0: [128  85 126 117  97 149 151 140 162 184 137 147 116 137 187 143]
1: [141 136 137  56  71 133 126 142 185 111  91  89 106 220 194 124]
2: [110 152 157 163 163 131 136 157  58  87 163 107 104  74  39 127]
3: [170 101  77 159  52 140 168 100 159 191 146 214 127 156 136 145]
4: [116 141 173 153 203 126 127 152  59  70 142  88 104 117  37 126]
5: [176 150 119  78  95  90 148 126 205 164 112 127  81 217 204 114]
6: [132  81 108 139  51 160 145 118 142 138 127 148 152 126 133 158]
7: [185 144 125  89  94 109 137 102 186 115 107 142 117 221 159 127]
8: [126  68 111 141  94 155 142 116 140 137 128 164 155 166 131 161]
9: [153 184 128 166 156 119 150 139  81 127 170 132  81  92  50 113]
10: [ 80 148 150 179 197  75 118 165  62  77 154 138 113  42  77 144]
11: [142 163 136 161 167 172 106 102  67  86 143  98 166 114  75  99]
12: [179 141 125  70 101 131 157 132 207 185 120 152  82 190 190 113]
13: [108  88 177 146 132 119 151 141 110 101 136 100 102  82  64 159]
14: [132 110 157 141 134 171 132  96 124 117 144 131 164  89  92 131]
15: [138 155 130 156 154 174 119 108  73 104 167 128 167 102  72 109]
16: [168  90  89 164  74 149 165 101 160 194 142 201 126 140 146 148]
17: [127 116 154  61 133 130 134 146 187 126 110 100 104 180 196 130]
18: [ 89  87  92 169 129  90 102 123 119 148 104 164 170  97 168 155]
19: [126 129 125 155 135 182 116 110  71 105 168 135 167 103  66 103]
20: [116 150 157 158 193 120 127 154  57  71 145  81 102 116  34 127]
21: [174 182 131  68  75 109 147 126 206 166 106 138  83 225 207 112]
22: [168 128 109  95 110 140 148 109 187 135 123 162 120 203 155 129]
23: [137 155 102 148 136 168 108 103  71  89 160 105 166 132  78 103]
24: [ 89 136 106 170 142 119 102 120  73  94 143 138 177  58 111 116]
25: [ 92 130 151 113 153 151  85 127  97 114 107  49 158 116 132 114]
26: [ 63  49 111 130 159  64  89 160 117 138 106  98 154  71 213 153]
27: [ 79 155 146 177 198  79 117 166  61  75 154 126 115  46  76 142]
28: [ 99 100 128  98  69 146 121 147 138 116 111  80 139 192 176 159]
29: [200 157 103  98  81 125 170  95 205 188 129 206  95 190 152 112]
30: [109 129 105 191 174  88 152 153  78 146 188 184  92  19  85 127]
31: [130 103  41 175 129  95 122 106 137 201 126 200 145  72 166 133]
32: [204 164 107 105 102 167 170  95 209 188 124 211  95 202 154 110]
33: [161 150 125 104  58 121 149 108 187 133 114 152 118 184 155 128]
34: [124 121 128 152 146 150 111  89  99 138 136 134 171  73  86 112]
35: [168 121 123  98  94 139 149 104 188 132 119 149 122 178 145 126]
36: [134 133 133 141 143 120 100  88  98 121 115 112 170 101  89 111]
37: [ 87 137 135 175 192  84 118 167  64  75 145 120 116  48  80 139]
38: [128 110 151 146 135 149 107  91  98 136 126 120 169  71  84 118]
39: [134 122 139  75 112 135 132 145 184 125 108 105 109 203 192 132]
40: [114 156 151 165 180 140 136 159  57  87 161  97 105  80  33 131]
41: [136 151 134 154 128 146  97  90  94 121 123 106 169 109  89 114]
42: [123 114 160 155 156 157 111  96  97 136 129 132 168  80  83 114]
43: [103  69 143  99  96 141 118 152 139 114  96  77 139 192 182 153]
44: [ 74 115 143 173 168  63 120 165  65  76 145 118 116  46  70 142]
45: [118 119 157 159 139 142 109  91  98 137 139 131 171  94  80 114]
46: [ 77 129 115 156 190  82 119 164  59  77 147 124 116  55  76 140]
47: [ 95 112 133 163 157  90  91 101  98 127 125 135 182  13 117 124]
48: [182 145 133  71 105 115 155 134 206 181 128 156  83 194 195 115]
49: [149 140 135  59 125 124 126 142 182 110  91  75 106 232 185 125]
50: [135 146 104  65 105 117 123 145 186 113  95  87 109 239 194 125]
51: [173 129 105  65 110 122 156 134 206 178 128 155  85 210 206 114]
52: [130 124 171 158 130 166 130  96 123 119 150 139 165 108  97 136]
53: [118  86 112 150  84 162 122 115 114 156 119 150 155 141 117 141]
54: [140 158 129  51  94 120 127 144 182 110  93  82 106 242 191 126]
55: [ 94 143 108 168 153 130  98 117  72  97 148 133 177  44 108 115]
56: [125 108 153 156 150 135 110  92  99 134 121 131 170  86  86 115]
57: [145 126 116  84 115 100 114 139 161 144  98  82 111 204 176 107]
58: [132  75 136 153  78 167 144 114 140 138 128 158 154 158 129 159]
59: [ 66 138 114 173 171  86 118 164  61  78 162 124 115  40  88 141]
60: [ 75 123 146 159 183  84 118 164  61  76 151 121 116  21  82 138]
61: [172 156 121  76  77 127 156 134 203 181 123 158  81 197 195 113]
62: [113 110 109 162 152  92 131 158 101 126 105  98  96 143  87 161]
63: [172 116  79 161  85 128 134  94 136 195 117 181 133 163 130 124]
64: [153 121  91 158 115 127 112 108 115 140  98 124 158 168 124 138]
65: [146 124 130  73 106 113 126 144 186 111  80  86 108 215 184 125]
66: [ 91  60 110 182 108 145 122 138  91 131 154 179 165  64 143 144]
67: [141 133 135  68 121 104 120 141 183 110 101 100 107 219 186 128]
68: [138 124 142  57 101 121 135 150 189 126 104  94 107 208 193 123]
69: [ 77 135 139 168 176  84 115 164  63  76 157 118 116  23  75 140]
70: [139  82  91 132  94 160 135 109 138 123 109 143 152 178 140 156]
71: [114 117 145 146 197 136 138 155  57  86 161 103 107  69  40 125]
72: [ 97  58 164 110  84 147 129 154 142 133 119  83 139 154 180 161]
73: [178 155 126  60 114 106 146 127 206 165 101 131  83 224 205 111]
74: [140 166 152 152 135 128 101  87 100 119 111 113 171 104  83 112]
75: [ 67 128 129 167 153 110 127 167  58  93 164 135 115  13  77 141]
76: [101  74  78 184 112  99 102 120 122 148 104 162 168  87 164 151]
77: [127 107 203 148 114 153 131  95 121 120 133 133 166  89 100 131]
78: [178 177  96  66 106 113 147 129 210 165 109 134  80 217 202 113]
79: [109 127 102 126 142 170 105 160  89 101 128  85 138 187 151 128]
80: [140 126 151 171 188 102 150 127 106 175 136 157  82  63  47 126]
81: [131 147 158  64  82 147 133 149 187 125 106 101 107 194 188 128]
82: [124 134 129 165 146 151 110  91  95 136 127 130 168  74  84 118]
83: [146 131 123  64 100 132 133 147 188 128  97 102 108 209 189 126]
84: [ 61 120 154 185 198  85 127 170  60  91 159 145 115  13  64 142]
85: [134 118 144 155 155 128 111  93  93 135 127 127 170  73  77 110]
86: [131  99  67 185 135  92 123 108 138 201 115 212 144  86 171 135]
87: [129 148 152 147 104 158 133  94 119 117 143 135 163 124  96 131]
88: [170 162 122  67 101 119 158 133 203 181 121 149  81 191 197 112]
89: [142 137 153  60  98 115 133 148 186 124 104  99 106 179 188 126]
90: [176 159 128  66  97 116 157 129 209 182 115 146  83 197 206 115]
91: [ 97 100 104 141 154 102 109 144 142 193 105 156 132  90 216 139]
92: [172 127 117 109  90 127 150 107 187 134 126 152 118 199 143 129]
93: [196 163 106 105 101 133 171  91 206 187 135 205  94 189 159 110]
94: [164 165 119  68  89 115 158 135 205 182 129 156  81 197 201 113]
95: [172 108 109 154  92 166 167 101 161 193 142 214 126 147 154 142]
96: [135 141 134  63  87 132 137 144 187 128 106 100 107 193 195 127]
97: [131 135 126  53 115 133 132 147 180 125 109 107 104 191 175 130]
98: [131 110 125  67  96 119 136 148 185 128 105 102 107 202 178 127]

[103  93 156 163 148  92 129 138  85 118 122  98 107  62  51 137] 13 44 71
[133  94 111 160  88 164 122 108 114 155 128 136 161 121 112 142] 53 6 58
[175 114  88 161  68 139 134  95 138 199 123 174 131 162 138 125] 63 16 3
[ 67  77 133 129 134  96  85 159 119 141 110  97 154 100 209 153] 26 91 18
[128 140 138 156 125 195 116 107  70 102 171 126 165  98  75 103] 19 15 23
[119 161 109 181 161 103 137 152  82 133 169 164  90  38  82 126] 30 9 75
[125 124 188 140 120 166 132  96 120 114 133 141 165 130  97 133] 52 87 77
[161 176  93 157 144 157 140  94  93 158 181 177 140  85  77  89] 15 34 19
[109 113 121 182 229  60 133 136 108 164 134 172  93   0  99 134] 30 80 84
[111 149  99 173 227  88 141 153  83 132 166 170  91  23  86 125] 30 10 37
[152 132 146 145 144 123 172 131 132 156 149 172  74  80  71 144] 80 9 13
[ 94  77 158 104  97 154 128 152 139 132 114  92 141 161 177 158] 72 43 28
[ 63 175 143 130 161 120  84 157  74  88 144  70 163  67 149 114] 25 55 24
[125 140 118 158 120 169 117 109  72 103 155 127 167  94  63 106] 19 15 23
[122 134 144 166 136 149 110  95  99 135 131 121 169  68  81 116] 82 34 38
[128 172 143 154 137 178 117 108  72 104 165 124 165  93  65 107] 15 19 11
[ 70 110 124 144 131 115  93 174  97 107 142  99 155 112 193 144] 26 79 18
[135 112  84 173  98  98 147 111 167 185 134 229 139 102 193 155] 86 31 16
[ 93 136 127 175 184  92  90 102 100 125 127 137 181  27 122 126] 47 55 24
[134 119 122 146 154 129 100  89  91 121 118  98 168 107  87 112] 36 41 85
[ 93 133 164 115 157 134  95 129  94 127 126  54 157  85 127 114] 25 36 38
[105 154 137 145 113 141 135 159  53  85 168 113 102  84  35 124] 2 40 71
[105 102 135 105  83 167 119 153 140 116 104  80 140 198 187 159] 28 43 72
[129  79 131 144  69 148 144 114 139 139 125 153 152 151 137 162] 58 8 6
[137 158 140 148 139 179 117 108  72 105 174 127 166 104  66 106] 15 19 23
[114 106 147 164 147 167 109  93 100 133 126 126 169  86  89 115] 42 56 38
[ 99 116 147 120 159 133  94 129 100 128 124  67 157  88 131 116] 25 36 38
[ 92 137 101  91 123  67  93 154 166 134  87 108 122 147 220 121] 57 89 67
[139 111 137  64  91 108 124 144 187 110  90  78 108 238 183 127] 65 1 68
[129 127 161 169 158 157 108  94  99 135 135 124 171  75  81 114] 42 45 82
[ 90  88 129 130 122 155 106 147 118 149 112  81 146 126 160 142] 72 25 43
[138 146 146  50 125 128 125 140 188 110  91  77 106 228 197 125] 49 54 67
[169 116 113 105 104 116 150 107 187 132 124 159 118 203 142 131] 92 22 35
[143 158 149  66 119 139 126 142 187 112  91  80 105 219 197 128] 49 54 67
[128  74 127 141  48 152 143 113 142 139 128 145 153 133 141 161] 6 58 8
[144 138 134  44  89 101 124 141 187 111  94  81 106 237 184 126] 54 1 50
[136 123 138 155 127 201 117 108  70 106 166 131 166  99  74 105] 19 15 23
[103 153 137 111 213 170  91 143  70  81 130  53 153 145 112 102] 25 11 79
[132  96  85 151 120 127 114 110 114 140  99 135 157 175 121 135] 64 70 53
[ 64  91 107 143 132 121  96 179  91 108 127 100 153 106 190 140] 26 18 79
[138  85 151 140  69 173 141 113 138 139 140 158 153 151 148 160] 58 6 8
[134  79 123 152  84 164 143 112 137 138 118 156 153 143 133 158] 58 8 6
[134 162 112  80 145 112 103 140 163 129  86  73 112 191 179 109] 57 67 49
[149 143 140 168 169 131 160 146  79 142 176 158  79  79  48 116] 9 80 2
[201 142  87  96  56 127 171  93 204 188 138 207  97 181 149 115] 29 93 32
[110  86 126 108 122 124  97 146 118 131  98  69 143 150 174 137] 43 72 28
[ 64  63 106 138 122 121  95 172  97 108 127  92 151 120 188 140] 26 72 43
[ 84 135 132 177 174 144 107 118  76 109 169 151 178  28 106 121] 55 24 47
[133  77 101 141  57 163 146 115 135 138 132 155 153 149 144 155] 6 58 8
[125  91 133 140  67 159 141 113 135 138 132 160 153 152 133 158] 58 6 8
[ 81 109 116 171 155 122 101 105 103 143 142 153 181  17 114 130] 47 55 24
[ 83 122 122 150 154  92  89 106 101 126 117 127 181  41 128 123] 47 24 55
[123  92 110 171 107 143 121 113 117 158 122 147 159 132 120 142] 53 8 64
[ 68 113 146 175 200  95 129 169  61  91 157 144 115  16  78 143] 84 60 69
[ 97  75 135 105  80 152 131 154 142 130 124  93 137 147 183 159] 72 28 43
[148 129  96 121 139 123 120 133 136 190 116 118 119 172 174 120] 57 64 0
[107 143 125 179 210  92 137 152  81 130 170 185  90  31  75 123] 30 10 84
[115 116 129 161 173 125 136 158  56  86 162 111 102  69  37 127] 71 2 40
[133  83 127 143  47 161 142 118 139 138 122 157 152 142 139 160] 6 58 8
[112 170 152 158 181 111 127 152  58  71 145  77 104 117  44 126] 20 4 40
[ 93 154 124 179 159 136  96 113  72  93 147 137 177  43 119 117] 55 24 47
[206 160  92  99  70 126 172  94 207 188 137 216  96 179 151 114] 29 93 32
[177 132  51 150 142 123 135  96 135 196 126 180 134 155 129 124] 63 16 64
[132 157 111 159 136 146 100  90  97 120 115 112 170 114  84 112] 41 36 74
[139 139 121  63 107 118 135 147 187 127  98 103 105 209 181 128] 83 68 97
[132 132 151 144  93 164 133  92 122 119 137 128 165 106 104 132] 87 52 14
[162 167 164 100 145 116 139  88 170 112 124 146 133 136 114 102] 35 87 92
[129  88 124 155  70 177 142 116 142 141 129 162 152 166 135 161] 58 8 6
[106 163 102 184 210  73 140 151  83 131 162 171  89  39  89 123] 30 10 27
[115 116 154 154 198 143 136 153  58  85 158 100 105  83  41 130] 71 40 2
[109 108 177 149 137 120 151 142 111 101 141 121 102 100  62 157] 13 2 62
[174 133 117 109  82 130 148 110 188 133 112 166 118 198 143 125] 92 35 22
[ 96 132 132 165 169  99  91 101 101 125 121 138 182  35 133 126] 47 55 24
[148 147  86  73  95  98 100 144 156 128 101  59 115 201 177 110] 57 50 65
[107 109 135 100  93 142 119 149 138 116 107  68 140 178 179 159] 28 43 72
[123 137 143 165 148 131 138 155  54  87 157 108 104  71  32 129] 2 40 71
[127  88 141 145  97 177 129  93 123 118 140 136 164  89 109 133] 14 52 77
[104 160 157 114 169 137  86 126  97 113 102  53 155 107 136 109] 25 36 41
[160  78  99 151  74 156 168 101 159 193 149 214 128 147 147 147] 16 95 3
[148 124  73 147  82 130 110 108 114 141 114 118 158 144 128 137] 64 53 70
[105 114 151 145 152 101 131 142  85 118 132 108 108  76  50 138] 13 2 71
[167  93  89 160  68 165 165  99 160 193 140 195 130 137 134 143] 16 3 95
[101 144 145  97 158 130  85 125  93 112  94  47 156 118 129 109] 25 36 41
